Where one turn sends some rows of the set: a few examples, then the rows asked
Lol: [ -8  26  29  33  13 -11 -30   3  13  30 -38  20  20  30 -42  55  38  -2
  -7  36  38 -51 -26  25 -19  15 -11  15  -8 -41  39]
fer: [ 14 -13  31  -2  12 -22  -7 -14  13  -9 -34   2   4   2 -39  28   6  21
 -28  28  13 -28 -56  48  18   7 -13 -10  -4 -17  53]
zofu: [-14  15  35  30   8 -18 -36  17   9  22 -22  33   7  43 -30  45  41   3
 -14  36  34 -40 -14  40  -7   8 -16  36   0 -59  40]
Paz: [  2  -5   7  25  12  -7 -18 -34  -7  42 -42  18  16  20 -31  21  14  -9
  51  59  58  -5 -26  13  17 -12 -27 -15 -46  12 -21]
Mudel: [ 15 -54 -17  16  11 -33 -39   5  26   5   5  23  -5  -3  16  23  36 -23
  43  48  49  -4  -5  21  -7  -6 -10 -17 -33   0 -10]
Gulab: [-15 -54  10  23   9   7  -6 -37  18  -6 -36  24  17  16 -26  35  41 -20
  28  29  48 -22 -11  44  21  23 -16 -27 -40  13 -30]
lado: [-13 -24 -11   6   7  -1 -19 -23   6  22  32  11   3   1   9  45  20  -9
  60  14  18 -25 -11  22   9   3 -13 -10 -63  -8 -25]
Vek: [-10 -42  26  44  16   9  -5 -42  12  -7 -34  24  17   8 -25  40  34 -14
  34  31  37 -18 -13  39  22  12  -9 -24 -35  10 -32]
tupig: [ 11  22  30  -8   2 -12 -15   6 -10  40 -20  17   6   0 -54  12  -9  12
 -16  16  23 -15 -45  41 -10  12 -24  62 -30 -17  14]
Vetup: [-47 -37 -27  -9  22 -32 -35  -1  16  27  -3  27  47  31 -28  18  23 -11
  25  38  27  27 -63  35 -10 -19   4  17  22 -37  55]
Sez: [-17 -31 -29   6  45  -2  -3  29  46  43  19  25  42  -3 -13  33  24  12
  13  20  32  -1 -23  50  -8   9  31  45  18 -24  13]
runib: [ -9  -8 -15 -11  12 -11 -29  -1  17  10  -9  49  37  14  -6 -11  24 -12
  24  -8  10  27 -30  30  55   7  14  46 -15 -39  44]
ziv: [  5 -65  42  20  -3  -8 -23 -10  -9  -8 -13  23  15 -13   0  31  11  -4
  35  16  39   1 -50  18  -2  13 -18  -5 -12  10 -44]
Rab: [-23 -10 -22   0   9 -14 -27   7  22  21  -8  31  45  10  -9  -2  33 -23
  36 -11   2  33 -25  42  35  17  25  40 -19 -39  35]
Virir: [ -6 -17  -5  20  10  -3 -15 -28  -5  27  29  12   8  -3  11  40  31   0
  69  23  19  -9 -18  21  18  -4  -1 -16 -55 -11 -24]
Bitu: [ -4 -44  -5   5   0  -7 -34  -4 -27  37  -9  33  12  28 -13  34   1  -5
  36  49  60  -9 -37  22 -35  32 -20  -5 -41   0 -44]
ruked: [-42 -34  -7 -14  27 -28 -33   8  12  37  -9  26  45  39 -14  18  25   6
  13  37  40  24 -60  43  20 -20  -3  32  21 -53  52]
Mose: [-28  -6 -38 -10  13   5  13 -15   8  37  20  40  41  54 -36  24  29  34
  23  20  11 -15 -33  47  27  28  19  -6  25 -22  32]
tuv: [-28 -27  -8  17  -3   4 -14 -35 -33  15  27  30   2  20 -32  24  39 -29
  69  36  35   9 -37  22   3 -12 -27   4 -16   3 -24]
Tifol: [  9  25  28  -8   4  -8 -11  14   4  26  -7  23   1  17 -46  12 -20  24
 -14  12  10 -22 -26  43  18   3 -24  63 -12 -24  15]
buke: [-23  -7 -49 -11  18   8  17  -7   3  38  18  17  37  35 -37  21  24  11
  35  22   8   0 -45  48  36  27  19  -2  27 -14  36]
Rapu: [-15  16  26  33  14 -13 -39  -1   4  27 -31  47  16  45 -28  39  46  -5
 -14  38  42 -43 -17  34 -12  15  -6  31  -9 -52  43]
rego: [  7  10  19   5 -25 -18 -27  22   0 -20 -18  52  10  51 -58  15  26  13
  -7  15  10 -11 -22  31   6  40 -15  10  20 -34  29]
tibiz: [ 10 -15  34 -11  16 -24  -2 -18  23   7 -20  11  13  10 -24  25   6  44
 -28  22  19 -39 -52  45  27  -6 -12  -2   8 -16  49]
ginet: [-18 -58 -18   1  -4 -30 -12 -20  26  15  13  21   5  19 -36  16  16  -4
  42  43  33  -5 -16  36 -23 -23 -29 -17  -5  33 -30]
tege: [-36 -36 -10 -14  24 -34 -37  -4   9  30  -3  37  37  30 -13   6  26  -3
  10  39  40  21 -64  33   8 -29  -6  34  25 -41  58]
Nukul: [-29 -26 -15   9  38   4  -7  31  34  45  12  36  43  30 -14  32   9  18
   8  19  26  -6 -13  59   7  17  26  57  24 -36   5]
tiveb: [ 11  21  24 -15   7  -7  -9   1  -2  42  -8  30  11  11 -40   7 -23  29
 -12   7  18 -24 -38  33   9   4 -20  63 -13 -12  14]
ler: [  7  -7  34 -14   9 -28  -6   0  19   4 -13   7   6  19 -35  32  10  47
 -26  29  18 -31 -48  48  23  -8 -23  -2   9 -31  48]
bes: [ 18 -48 -11  32  17 -30 -34  -1  29   1   4  32   4  -8   6  20  39  -9
  50  48  41  13  -3  25  -4 -10   5 -23 -30  -1 -19]
sibad: [ -5 -67  29  -1  -5  -3 -24  -8   0  -6 -15  21  22  -7  -2  31   3 -14
  36   5  44  -8 -47  12   3  16 -26   1 -20  14 -43]
Pefot: [-27 -13 -34 -14  18   4   9   4  15  30  10  32  48  53 -36  30  25  37
  23  23  17   0 -35  49  40  28  18  -7  26 -34  31]
Giv: [-20 -27 -20  12  38  -1  -8  21  44  41  19  48  41  20  -9  31  14  24
   2  14  23 -17  -9  54  -9  17  32  48  20 -28   7]
San: [  5 -32  10  17  -5 -12 -31  -7 -31  37  -9  35  14  21 -24  30   3  12
  42  51  53   4 -41  19 -35  21 -17 -10 -32   4 -49]
zedib: [  6  -4  19   9 -25 -18 -29  12  -5 -16 -24  65  17  47 -49   8  33   8
 -10   9  16 -11 -30  32  -6  50  -5  12  22 -26  26]
pode: [ -3 -21  -1   8   8 -15 -20 -30   2  49 -44   7  18  26 -15  22  11 -13
  47  53  61 -17 -25  13  19  -7 -34 -20 -46  16 -16]
luter: [ 12   4  27  16 -31 -18 -21  21  -1  -7 -29  38  15  31 -52  16  22   2
  -5   3   5 -20 -32  30 -13  55  -8  10  24 -10  17]
pim: [-17 -14 -15 -13  15  -8 -27  14  20   8 -15  42  43  26 -15  -6  10  -7
  25  -2  12  36 -28  38  57  12  13  45  -4 -44  34]
fid: [-14 -55 -10  18   6 -24 -13 -19  20  10  15  29  10   9 -38  14  12  -3
  51  47  32  12 -22  32 -20 -30 -19  -9   6  31 -37]
ganoz: [-26 -29 -15  -1 -10   4 -15 -29 -21   6  22  27  -2  20 -34  23  45 -39
  63  28  42  -3 -29  17   9  -6 -41   4 -23   9 -20]

San goes to Virir
sibad goes to ganoz
Now these:
tiveb goes to runib
buke goes to fer
zofu goes to Nukul

Where one turn sends some rows of the set: a few examples, then the rows asked
vadin: [-31   0  43  -8 -44  -4  -6  47  -3  16  -2 -18 -31  14  -3  -4 -29]
nas: [-23  33  18 -35 -31  -5  -9  14  12  -9  50 -71   0 -14  14 -17 -13]
pov: [ 30 -12  30  13  -3 -21 -27   8  18   3  46 -24 -11  25 -34  37 -21]
rezi: [  5  31  31   6 -24 -19 -32  35   4 -18  25  10 -22  -3 -16  51 -22]
neza: [-29  43   0 -29 -36  -4 -27  26 -46  26  42 -21 -17 -26  -9   2   2]
Lubu: [  6  43 -16 -45 -25   4 -27 -21  18 -10  57  -8 -14  -1  11  15  12]
bukug: [ -9  12  19 -22  -8  -8 -23 -22  -6  22  -2 -51 -19  41  35 -12 -37]
gezo: [-22  34   8  -3 -50 -20 -12 -27 -33  30  18   2 -38   8  24  -9 -31]
Sukub: [ 25  42   7  21 -16 -15 -17 -26 -14 -22  19 -17   8  26   6  19 -37]
Gavi: [-22 -12   6 -15 -20  -7 -44  -7   3   3  58 -13 -41 -37 -13 -23   9]
Repog: [-22   3  20 -26 -10  -3  22 -25 -13  22  15 -53 -33   3  16   3 -47]
dipa: [-28  -9  16  -9 -50   6 -55   4   2  40  21 -22  -1 -32 -31  30 -17]
Tiv: [ 10  29  66   7   0   3 -31  16   2  21  31 -13   1  13  29   9 -35]
miti: [-27  -9  15 -28   8  20 -34 -11 -17  26  20 -59   0  13 -31  -3  -3]
bod: [-33   8  23 -18 -38 -13   2 -42 -18  -5  14 -28  -7 -25 -44 -12  -3]
mobib: [ -9  23 -11 -22 -18 -27 -18 -39  25 -13   7 -12  -8  14 -39  41  -4]
nafas: [  3   7  11 -28 -25  -9 -11  41  10  36   6  -9  17 -26  11  33 -30]
mosup: [-15  -3 -14 -24 -22 -43 -58  22   0  -5  43  -4  17   2 -34  12 -34]
vonu: [ -4  37  -3 -31 -33 -48 -43   0  35  -9  62 -28 -21  13   3  24   1]
bugaf: [-12  65  24 -17  11 -20 -32 -21  19  -7   7 -13 -26   7  10 -22 -10]
fona: [-14 -37  43  -9 -22 -20 -43   0  15  47  26  -1   0 -16  -9  16  -9]
zefi: [ 12  49   3 -14  -2 -33  -5 -33  12  20  36 -11 -28  11 -19 -35 -25]
sil: [  8   0   7 -18 -35 -13 -44  25  -5  38  16 -56  22 -27  -5  32 -11]
zel: [ -5 -14  39  19 -31 -17  13  21 -16  34  13 -32  -9  19   2  -3   2]
Lepaf: [-35  16  41 -17 -29 -29  -3 -19 -30  15  25 -33 -46 -16  35   1 -17]
Nupot: [-25   8 -13   9  -3 -14 -45   6   8  -7  35  -6  40   1 -10  31  -4]
seru: [  0  26  29   3 -33 -25 -58 -16   1 -23  44  -8 -29  29  -4  -4 -55]
Soz: [  8  11 -22 -32   6   9  -7   9  -3 -13  -2 -40  -3 -31  -6   1  -5]
ginum: [ 12  10   0 -60 -14 -14 -41 -43   8 -18  25 -11 -17   7 -24   7   7]
Der: [ 21  15  52  -4 -19 -15 -12  -2 -25  29  17  15 -12   5 -23   4 -56]

Lubu goes to sil
Der goes to seru
neza goes to nas
Now these:
zefi goes to mosup
nafas goes to bukug

Where one turn sends some rows of the set: a few examples, then the rows asked
sak: [  6 -24  12  24 -56  14  12  -6  50  -3   9 -21   0 -34  14]
riv: [ 19 -29  35 -20 -34  -5  -8  18  59  -2   6  -7   5 -48  12]
Tabi: [ -7  -9  22   2 -22 -26  33  17  63   0   1   9   2 -21   1]
Rufu: [-16 -18 -44  11 -60   7  18   1  50 -14 -15 -18  -2 -18  24]
Pak: [ 17 -46 -37  -3 -12 -10 -17  14  54  20 -29  -5 -11 -21  37]
lagun: [ 39  11 -46   7  -4  13  22  52  31   5   5   8  14 -15  40]
ses: [ 32   1 -12 -14  -8 -17  23  17  10  -4  -8  53   1 -19  43]
rakas: [ 27   1 -24   3 -11  29  23 -10  49   2  -3 -12 -47   7  39]
Nipo: [  8  17 -29   3 -36  -8  -9  16  65 -45 -40 -26  13 -21  14]
dos: [  4 -16   9  23  -4  -9  -3  51  75  -4  27  11   6 -34  13]
nesi: [ 68  -9 -17  -4 -20   9   2  32  -1 -33   7  21  11  -8  33]
nop: [  6 -23 -15 -31 -32  -3 -15  -1  77 -31  42  40  -3 -12  44]
naged: [ 33 -34   5 -50 -13  16 -25  26  75 -28  16   4  -4 -27  22]
guvug: [ 20 -16 -17  13 -19  14  33  22  39 -64   9 -24 -11  -3  -7]
bur: [ 30 -22 -31   3  21 -15  18   1  83 -41  18  41 -19 -13  12]
Vifo: [ 32  -5  12  22 -45  -5   4  15  50 -47  31 -18  17   3   2]
zedor: [ 37 -11 -41  13 -27 -21 -44  -9  54 -30  -8  -3   7   5  53]
kefu: [ 25 -14 -32 -15 -13  20  -2  17  54 -19  -3  -5 -39 -80  43]
mun: [ 51 -24 -38   0 -59   5 -11  -2  33 -53 -14  19 -23   1  16]
rol: [ 10  15   0  34 -30 -20  -8  23  83 -33  -5   7  22 -29   4]
vidu: [ 37  -3 -15 -42 -23 -18  -1  14  17 -38  27 -17 -27 -10  57]
tefop: [ 60  -3 -12 -23 -18  17  22  14  26 -30 -21  23   4 -62  17]
nik: [ 57  37 -31  -4  -7  21  -1  10  66 -21  -5  28  18 -39  40]
togak: [ 38  25 -41  18   7  10   2  24  75 -29  -7   6 -26  14  25]
mupov: [-11   8  -4   0  -8 -18  47  -6  50 -47  -8   5 -18 -12  10]
feza: [ 12 -12  -1  16 -51 -21 -17  17  70 -36  43  27  22 -20  23]
Gali: [  2 -40 -14  22   2  14 -30  42  49 -15  25  19 -18 -24  44]
Puzi: [ 41  36 -18  -8 -15   6  15  -1  18  -4   2  -1  10 -12  65]
kav: [ 26 -19 -27 -20 -29 -16   6   8  50 -22 -48  39 -31 -22   9]
suru: [ 10  -6  19   3   4   0 -44  -1  44 -31   8   7 -18 -24  63]
Guf: [ 26  12 -51  10 -27   3 -18   4  61 -56  24  17 -22 -57  56]
lat: [ 11 -29 -12  11   5 -20  15 -15  17 -24 -10 -15 -33 -47  44]
nivum: [ 56 -37  -3 -14   3  16  13 -26  51 -41  18  -8 -30 -15  19]
relu: [ 43   2 -41   4 -40   6  26   0  29 -42  13  54  10 -40  32]
Ladiz: [ 35 -20 -51 -25 -44  -5  11 -19  63 -36  33 -26   4 -12  40]
Tinu: [ 44  -3 -37  -1 -29  47  22   0  44   9  13  20   1 -41  45]
gusut: [ 17   0  35  15 -31  -1 -13 -10  49 -22  40 -14   1 -22  42]
zabu: [ 17 -10 -42 -32  -3 -33  10  57  41 -24  22  17 -22 -15  39]
naki: [ 27 -18 -44  40   9 -26  -8  25  36 -62   8   0  -9 -29  29]
fenab: [ 24 -10 -45 -41  -3 -26  16  17  89 -17  -8 -10   5 -35  19]

zabu goes to togak
Tinu goes to tefop
Ladiz goes to nivum
Now these:
Vifo goes to gusut
naged goes to mupov

Where one turn sends some rows of the set: a few examples, then the rows asked
Ruza: [ 10 -10  37 -21 -24 -27  21   9  21   8  14 -33   1 -23 -13  14  15  35
 -25 -32   4  19 -10  11  11   6 -10  19]
rura: [  8   0  -8 -19  16   2 -15  -5  -7   5 -22   4  -4 -15  18  57 -24  28
 -35 -52 -26  35   6   5   4  -5  14  24]
nul: [ 16  -3 -20  13  16 -30   9  51  16 -43  18  13 -16   9   2   4  -2  22
 -20  16   1 -54 -13  12   9  20  24  -7]
sipus: [ -9  -9 -11 -29 -22  14 -34 -21 -30  17 -24  -1  11 -17 -12  33 -11  16
  -1 -51 -13   7  10  -3  14 -11 -11  31]
mut: [ -4  -4  -9 -14  10   6 -14  12 -30  11 -44   4   0 -31   2  52   5  14
 -15 -55 -12  24   9   6  -5  -6   6  42]
moko: [ -8  24 -40   2  34 -10  13  43  27 -30 -14  18 -27  -1  16  18   7   8
 -14  20 -16 -31   3  -3  11  27  40 -23]
bidut: [ 15   4  38  10 -32  -6  24  -6  13   5 -13 -17  -7 -30  -5  14  29  18
 -31 -28  11  23  -5  25  18 -28 -29  12]
votik: [-46  -8 -16   9  27 -21 -20  14  22 -14 -33   6 -38  -7  29   5  30 -10
  27   6  -2 -24  30  -9  -2   2  31  12]
Kedet: [-20 -15 -18  16  13 -13  12  38  23 -19  11  28  -7   3  20   1   2   8
   7  17  -9 -22   7   0 -10  56  41  -3]
Nos: [  4 -11  27   1 -35   5   2  -9  12  42 -15  18  13   1  -2 -11  24  32
 -28 -17   8  30  16  20  29 -46 -11  -5]
bopu: [-21  -6 -26  21 -38   5 -11   7  28 -14  -7  21 -18   8  15  -7  -9 -13
  35  37  -5 -31  28 -15   9 -16  15  -6]
lufi: [ 13  -4 -26  25 -25  12  -9   0  11 -17   9  30  -5  22 -16   8 -12 -23
  10  46 -10 -39   8  -7  17 -22   2 -11]
deno: [ -3  19  25 -26 -25 -22  25  -2  20   0   4 -26   9 -40  23  34   1  39
 -15 -38 -11   6   6  -9   6 -19  21  24]
mavis: [  1 -27  -1   3 -14  17 -13   8 -10  11 -69  -4   0 -16  -7   6  15  38
   2 -57  -1  36   5 -16  -5 -14  12  23]
pev: [ 33  27  26  -5 -32  -8  10  16   9 -11  -5 -12   9 -27  19  27  12  54
 -33 -33 -12   5   3   8   3 -47  -1  25]
pufod: [-26 -16   5 -17  11 -11 -29  16 -18  43 -43   2  11 -14   9  10   5  23
  -6 -32  -3  46  14  -1  19 -10  30  16]
luve: [  7 -19  14  19 -38   7  28 -18  24  20 -15 -19  -2  -2 -15  17  14  31
 -40 -34   6  33  10  18  29 -21 -17  -4]
loseg: [ -9 -11 -28   1  47 -19  -4  42  41 -12   4  17 -27   7  27  26  14   0
 -16  -3  -8 -19  11   8   5  37  37  13]
Vum: [ 14 -15 -10  18  20 -11  11  39  -2 -35  14  32   6  10  -8  -1   1  26
  -6  28 -13 -41 -10  -9 -10  31  37  -3]
sugef: [ 25  10  19 -30  10 -14   8  26  -5  22   1  29   6 -26  14  32  -6  45
 -43 -20 -12  16  -1   8  18 -45  22  19]
Guro: [ 15  11 -21  15  12   8  16  14  18 -34  -4  40 -26  24 -24   1  37   9
 -16  35  -9 -40   6  16  -3 -16  -9 -28]
mas: [-17  -2 -30  10  28 -28  19  38  29 -35   0  19 -23   1  26  26   3  -3
  -2   3  -5 -36   9   3 -14  21  47   1]
med: [-22  -7 -38  31 -19  -1 -28   0  14 -13 -33   6 -21  23   7  -8  -2 -21
  26  11   2 -46  19  -9  24  -3  16 -18]
katus: [-27  11 -40  12  -9   5 -36  21  16 -21 -37   5 -23  23   0 -16  23   7
  24  25  -9 -31  29  -5  13   1   9 -25]
befi: [ 28 -11 -22   7  30  -9   7  52  26 -37  10  26 -11  12   8   2  12  52
 -28   5  -6 -47  -7  -2   9   0  34   6]
likur: [ 22  -9 -11  20   6  -3   3  16 -15 -32  14  36   2  15 -31   8   1  -1
  -5  45 -11 -49  -7  -3   2  -6   7  -3]
laru: [  4 -13 -27  37 -13  12   7 -15   9 -28 -17  32 -18  22 -17  -8   7 -19
   3  18   7 -50  -2   5  18 -25   1 -26]
tuf: [ -5  11 -45  24  -7  21   7   5  19 -18 -29  21 -21  15 -16  -4  15  -8
  -4  32  -2 -37   6   0  39 -11   6 -40]
nel: [-12 -34  -1  14 -31   7  -4  -8  -1   7 -52 -26   3  -6 -16  -2   6  51
 -12 -41   5  43   8  -7  22 -19   6   4]
tukiz: [ 29  23  -9 -15  -8   5 -14  22   1   5  -8  -4  17 -15  24  57 -11  31
 -41 -51 -21  15   4  12   9 -13  10  34]
talip: [  4  -4   6 -36  25 -14 -23  28  -7  29 -15  23  12  -9  17  33  -2  36
 -26 -32 -19  41  10   7  -3 -19  32  26]
rese: [ 24 -41  14 -13 -24   9  23  -7  19   7  -8  -4   7  -1 -36   1  10  39
 -23 -44   5  34 -18   1   2  -6  -8   8]
Zil: [ 24   9  32 -13 -23 -12   4  17  -2  32   6  15   5 -18   0   9   7  43
 -43  -9   0   8   3  22  41 -47 -11   6]
sagul: [ 31  19  18 -15 -13 -15  -3  11   0  -3  -8  -8  -7 -23  22  44 -19  63
 -40 -40 -26   3   9  -6  13 -31   9  22]
lalir: [-24 -20  12   1 -17   7   1  -9   0  45 -46  11  13 -14   3  -9  19  21
  -8 -26   9  45  13   1  28 -35  21  -3]
Dovu: [  5 -37  -5 -15 -22  22   5 -17 -22   5 -38   4   7 -24 -36   8  -6  35
  -6 -48   2  14 -15 -16  17 -22  -2  16]
beku: [-34  14 -37   2  24  -1  -8  19  25 -28 -26  29 -29  13  17  12  31  -5
  15  17 -16 -17  30   6 -21  11  25 -15]
dafan: [  7  -6 -28  32  -6  21 -16 -21  20 -11  -3  23  -8  29  -8  -4  20 -19
 -16  19   3 -36   3  17  42 -23 -12 -18]
sof: [-43 -11 -17  16 -14 -10   1  21  25 -16  -4  23 -25  -7  28  -4   4 -11
  33  27  -1 -21  29  -2  -8  27  25   1]
retu: [ 27 -12 -11  24  -2 -10   2  19   9 -45  12  32 -16  30 -21 -12  15  15
 -13  21   2 -55 -10  18  -3 -12  -6 -15]
beni: [ 18  19 -17   2  17 -18  -9  54  17 -37   1  15 -24  17  -8  -3  21  37
 -15  30 -15 -49   2   3   4  13  10 -18]
Rugi: [ -2  15  -3 -32 -26   6 -13 -20  11   8  -2  -3  22 -12  26  46 -10  24
  -8 -54 -25  13  19  -5  -8 -19  14  29]
bosi: [ 17   7  41   1 -28 -19  19  -4   5   7   2 -13 -15 -20  -3  32  17  48
 -40 -28  -8   3  19  19  11 -36 -26  16]
fuz: [ 17  -9  -4  18  16  -2   6  15  -8 -36   8  31 -16   3 -20  -5  32  24
 -23  27   4 -61  -6  18  22 -29 -11   2]
gafu: [ 16 -22  10  18 -35  17   2  -3  23  24 -42 -18   2  -3 -10  -1  17  18
 -20 -46  10  45  -6   5  24  -4 -11   2]
nifu: [-22 -26  -3  -9   8  -1 -25  -9 -28   0 -49  -8  -8 -17  -7  28   3  32
  -7 -47 -10  44  13   6  -5 -11   1  26]
sivi: [-34  -5 -31  13   4 -20 -24  19  25 -23 -21  12 -25  24  27   8  11 -11
  30   1  -7 -33  34  -4 -21  11  31   1]
gubi: [-17  -7 -30  29 -13  12 -31 -11  36 -13 -38   6 -14  22  22 -20  17   1
  24   9  -3 -27  22 -22  26 -27  27 -13]

tukiz goes to mut
sof goes to bopu
Ruza goes to deno
Now these:
Guro goes to beni
laru goes to retu
luve goes to bosi
votik goes to gubi
lalir goes to Nos

